128 stands for zero in the data rows.
Here are some points, one per row:
tensor([137, 155, 132, 121, 172, 112, 119, 104, 152, 135, 118, 130, 117, 165, 155, 105, 114, 149, 135, 132, 133, 120, 170, 127,  98, 141, 123, 149, 128, 134,  76, 123, 125,  81])
tensor([ 94, 118, 104, 149, 128, 157, 157,  95, 181, 104, 111, 146, 100,  73, 128, 140,  93,  74, 138, 157, 110, 187,  89, 117, 110,  80,  82, 160, 101,  67, 131, 158, 151, 131])
tensor([144,  77, 123, 169, 163, 149, 162, 145,  70, 134, 147, 121, 139, 148, 145, 156, 146, 141, 126, 136,  83, 170, 156, 146, 128, 196,  91,  78, 157,  55, 126, 107, 209, 120])
tensor([112, 112, 142, 122, 115, 111, 126, 132, 147,  98, 118, 125, 132, 126, 131, 133, 135, 140, 134, 125, 100, 126, 138, 141, 136, 127, 117, 136, 117, 132, 138, 122, 112, 112])
tensor([147, 129, 111, 125, 120, 112, 121, 118,  72, 114, 151, 114, 164, 140, 140, 122, 154, 100, 167, 122, 123,  99, 130, 155,  97, 111, 119, 118, 121, 149, 147, 165, 112, 148])
tensor([106, 139, 116, 116, 114, 140,  94, 108, 122, 139, 126, 139, 143, 124, 128, 100, 141, 135, 118, 122, 149, 129, 135, 119, 149, 142, 113, 104, 121, 141, 145, 132, 117, 123])
tensor([125, 148, 129, 125, 112, 138, 109, 168, 114, 121, 145, 117, 115, 129, 102, 130, 108, 119, 132, 126, 109, 104, 152, 137, 128, 115, 139, 162,  89, 132, 127, 108, 166, 104])
tensor([125, 113, 154, 119,  96,  89, 104, 167, 152, 107, 110,  85, 104,  89, 172, 113, 148, 117, 148,  97,  71, 146, 102, 108, 107, 120, 146, 144, 159, 103, 107,  83,  90,  70])
tensor([143, 131, 111, 172, 147, 104, 139,  99, 138, 130, 134, 110, 159, 133, 140, 141, 101, 114,  36, 149, 109, 111, 110, 145, 125,  95, 140, 106, 153, 153, 142, 101, 128, 126])
tensor([138, 122, 147, 135,  97, 117, 130, 112, 120, 109, 142, 166, 153, 121, 143, 131, 116,  99, 156, 134, 164, 120, 131, 131, 135, 134, 140, 125, 132, 113, 140,  82, 114, 144])
tensor([145, 167, 142, 138, 163, 122, 102, 116, 115,  94,  53, 131, 110, 161, 192, 112,  96, 137, 151, 138, 153, 125, 161, 116, 139, 115, 135, 132, 159, 149,  64, 136, 151, 178])
tensor([131, 110,  97, 140, 173, 125, 128, 104, 188, 114, 163, 106, 121,  82, 129, 140, 121,  86, 136, 141, 135, 162, 101, 118, 112,  90, 105, 146, 118,  95, 129, 153, 153, 138])
tensor([134, 119, 134, 111, 141, 107, 139, 115, 134, 142, 132, 132, 116, 143, 126, 115, 132, 145, 121, 157, 127, 138, 130, 152, 142, 144, 138, 123, 117, 145, 132, 158, 116, 117])
tensor([ 68, 136, 116, 132, 120, 174,  88, 119, 123, 122, 129, 121, 166, 115, 127,  76, 159, 158,  89,  64, 192,  97, 147, 116, 175, 122,  76, 101, 115, 158, 116, 122, 123,  91])
tensor([ 93, 155, 118,  95, 126, 126, 150, 108,  82, 146, 149, 125, 117, 117, 152,  72, 146, 157,  88, 129, 147, 117, 112, 152, 136, 134, 131, 119, 112, 132, 131, 145, 132, 119])
tensor([123, 160, 173, 134,  91, 115, 137, 161, 138,  95, 104, 121, 161, 123, 116, 119, 117, 128, 123, 128,  79, 123, 150, 102, 136, 124, 118, 132, 123, 113, 119, 179, 146, 146])
tensor([125, 126,  85, 176,  83, 103, 174, 147, 156, 113, 105, 102,  82,  97, 146, 159, 127, 134, 152,  76, 128, 101,  87,  98, 111, 137, 142, 118, 116, 102, 151, 116, 131, 124])
tensor([148,  94, 171, 125, 123, 132, 125,  91, 112,  97, 120, 134, 136, 116, 118, 104,  67, 125, 144, 109, 181, 129,  83, 160, 132, 150, 162, 148, 155, 167,  93, 124, 156, 155])
tensor([147, 133, 115, 139, 129, 154, 104, 162,  89, 176, 124, 109, 134, 126, 103, 137,  91, 147, 134, 155, 126, 117, 154, 102, 117,  99, 154, 166, 106, 145, 138, 112, 151, 131])
tensor([143, 104, 134, 170,  75, 215, 104, 136, 142, 182, 148,  61,  79, 169,  83, 100,  97, 165,  55, 172, 131, 114, 150, 148,  77,  79, 159, 154, 119, 101, 109,  47, 127, 173])
tensor([ 84, 140, 182,  64, 149,  97, 194,  75, 129, 170, 213, 133,  76, 132, 185, 122, 106, 141,  87, 136, 138, 107, 171, 104, 137, 175, 152, 158, 107, 131, 135,  86, 123, 107])
tensor([142, 140, 126, 108, 149, 121, 127, 128, 120, 140, 118, 121, 137, 123, 117, 130, 151, 115, 152, 143, 135, 107, 128, 187, 117, 124, 118,  96, 135, 155, 134, 147, 121, 135])
tensor([168, 195, 162, 111, 138, 128, 130, 177, 101, 127,  80,  76, 166, 118, 124, 162, 143, 145, 113, 155, 125, 134, 151,  43, 183, 114, 149, 112, 155,  98,  74, 192, 107, 189])
tensor([127, 142, 114, 165, 126, 137, 176, 143, 138, 117,  97, 131, 103, 100, 121, 177, 137, 136, 121,  71, 165, 129, 117, 122,  73, 134, 164, 117, 105, 125, 169, 158,  99, 128])
tensor([133,  98,  99, 128, 146, 115, 119, 134, 108, 143, 148, 162, 120, 134, 111, 140, 153, 107, 130,  99, 105, 108, 131, 123, 140, 114, 126, 149, 138, 159, 105, 167, 104, 156])
tensor([ 81, 134, 138, 137, 109, 162, 117, 124, 124,  96, 146, 138, 165, 123, 140, 108, 147, 164,  99,  89, 140, 108, 151, 133, 175, 108,  84, 119,  78, 157, 140, 131, 126, 114])
tensor([118, 138,  93, 168, 130, 123, 145, 145, 161, 151, 117, 153, 108,  73, 131, 142, 134,  96, 149, 156, 150, 144,  99, 123, 110, 116,  87, 141, 109, 113, 117, 130, 131, 145])
tensor([147, 133, 126,  87, 102,  99, 120, 119, 112, 142, 143, 142, 146, 142, 136, 113, 133, 116, 146, 129, 130, 143, 132, 130, 130, 109, 134,  84, 104, 154, 144, 131, 123, 132])
tensor([ 74, 112, 132, 127, 136, 111, 129, 139, 162,  95, 138, 145, 163,  99, 128, 118, 113, 141, 119, 118, 112, 107, 146, 144, 141, 104,  91, 118,  69, 130, 142, 131, 162, 145])
tensor([152,  88, 149, 138, 152, 142, 155, 128,  97, 137, 150, 122, 137, 151, 131, 161, 148, 144, 141, 135, 105, 159, 125, 135, 134, 163,  93,  75, 137, 100, 132, 125, 182, 112])
tensor([126, 127, 134, 138, 158, 109, 150, 121, 107, 139, 144, 124, 159, 151, 110, 140, 115, 125, 127, 115, 115, 149, 127, 145, 126, 153, 135, 120, 103, 101, 130, 130, 121, 114])
tensor([168, 106, 143, 123, 187, 121, 144, 126, 134, 150, 100, 196,  94, 138, 102,  76, 151,  77,  99,  55,  79, 117, 125, 106, 142, 104, 106, 133, 135, 122, 151, 111, 104, 180])
tensor([147,  68,  84,  93, 112, 160, 129, 112, 154, 109,  84, 159, 149, 120, 114, 142, 139, 173, 123, 166,  85, 120, 126, 125, 117, 138, 160, 164, 143, 150, 107, 141, 138,  98])
tensor([152, 131,  90, 132, 148, 129, 106, 103, 154, 115, 174, 108, 138, 119, 128, 125, 156, 109, 131, 128, 157, 170, 109, 103, 127, 115, 126, 154, 143, 112, 149, 134, 134, 134])
tensor([119, 140, 130, 127, 119, 113, 124, 124, 116, 127, 126, 129, 146, 138, 132, 126, 128, 124, 142, 123, 119, 128, 127, 130, 128, 132, 116, 129, 123, 123, 168, 125, 109, 128])
tensor([135, 111, 122, 123, 139, 140, 109, 120, 144, 119, 111, 134, 118, 137, 120, 127, 139, 131, 130, 157, 120, 121, 141, 152, 140, 152, 130, 118, 127, 138, 137, 162, 102, 118])
tensor([142, 118, 153, 136, 124, 142, 127, 110, 113,  82, 153, 152, 127, 126, 131, 115,  53, 129, 157, 116, 152, 127, 100, 172, 137, 148, 156, 138, 159, 164, 103, 106, 135, 159])
tensor([124,  94, 141, 118,  99, 131, 110, 104, 136, 131, 133, 167, 148, 105, 148, 129, 139,  88, 126, 129, 198, 118, 133, 125, 136, 134, 166, 117, 130, 108, 106, 107, 119, 134])
tensor([147, 154, 151, 131, 143, 147, 147, 160, 123, 172, 118, 108, 155, 147, 127, 130, 111, 150, 104, 145, 128, 124, 142,  93, 139, 113, 147, 138, 134, 104, 102, 148, 119, 160])
tensor([141, 122, 110, 136,  99, 178, 100, 154,  99, 162, 138,  87,  90, 141,  81, 141,  98, 142, 110, 155, 123, 103, 157, 136, 116, 107, 149, 164,  98, 116, 133,  60, 181, 138])
tensor([133, 100, 126, 115, 123, 125, 116, 144, 139, 126, 115, 125, 107, 140, 118, 135, 143, 125, 138, 142, 127, 127, 115, 126, 138, 142, 122, 101, 133, 138, 131, 142, 115, 109])
There is one direction along which these points spread out most. Take the direction at right angles to it along which they spread out most. Go by this last direction. How far along it is each point below, from 0 to 99? 50 is the average, and the first point above lies past it. One standard deviation of the points above along it is 16.
tensor([133, 113, 106, 148,  88, 114, 140, 137, 146, 101,  89, 134, 115, 108, 108, 150, 164, 128, 130, 146, 121, 125, 132, 131, 108, 169, 115, 142, 141, 177, 100, 116, 106, 109]) 44
tensor([132, 145, 143, 104, 149, 102, 141, 110, 128, 141, 138, 138, 136, 133, 136, 123, 136, 123, 146, 143, 135, 120, 150, 160, 126, 130, 131, 106, 126, 138, 124, 108, 112, 119]) 63
tensor([108, 153, 147, 106, 165,  79, 157, 110, 148, 179, 142, 122, 124, 168, 159, 122, 117, 143, 111, 103, 135, 126, 123, 161, 127, 156, 131, 181, 104, 103,  85, 104, 116,  96]) 61
tensor([114, 132, 144, 138, 147, 132, 154, 140, 106, 109,  94, 142, 107, 128,  87, 171, 156, 135, 123,  99, 152, 143, 102,  82, 101, 131, 152,  95,  91, 151, 121, 132, 119, 132]) 46
tensor([144,  98, 118,  99, 100,  94, 123, 144, 127, 161, 128, 128, 122, 160, 113, 124, 117, 124, 132, 123, 139, 166, 127, 123, 151, 125, 103,  77, 134, 156, 135, 151, 138, 115]) 56
tensor([126, 155,  94, 120, 130, 137, 113, 111, 148, 117, 147, 144, 129, 137, 112, 118, 148, 126, 146, 156, 154, 179, 104,  91, 123, 107, 131, 147, 177,  92, 175, 126, 131, 120]) 36
tensor([143, 138, 165, 128, 123, 115, 123, 171, 133, 132, 124,  95, 138, 114, 142, 129, 143, 125, 137, 127, 105, 140, 113,  88, 123, 132, 140, 123, 141, 125, 116, 136, 118, 116]) 46
tensor([133, 141, 143, 129, 124, 114,  99, 124, 115,  93, 160, 174, 116, 145, 115, 152,  87, 162, 141, 122, 124, 125, 116, 163, 121, 119, 116, 113, 150, 119, 129, 125, 109, 143]) 55
tensor([129,  99, 143, 130, 142, 138, 106, 142, 150, 114, 106, 113, 103, 127, 144, 139, 149, 121, 135, 147, 113, 110, 127, 159, 135, 140, 132, 134, 151, 115, 146, 162,  85, 107]) 46
tensor([140, 141,  80,  83, 129, 152, 109, 154, 113, 144, 127, 144, 144, 142, 128, 125, 110, 109, 138, 134, 110, 119, 109, 113, 116, 140, 130, 115, 115, 153, 134, 114, 154, 114]) 52
tensor([ 72, 203, 114, 128,  89, 152,  99,  79, 127, 141, 147, 131, 142, 141,  77, 124, 168, 144, 173, 120, 102, 151, 124, 116, 157, 133, 156, 139, 226, 144, 185, 128, 156, 126]) 57
tensor([120, 124, 127, 154, 124, 124, 134, 164, 120, 131, 106, 110, 106, 129, 151, 144, 142,  99, 144, 134, 137,  95, 118, 150, 122, 145, 105, 142, 146, 130, 165, 143,  76, 120]) 45
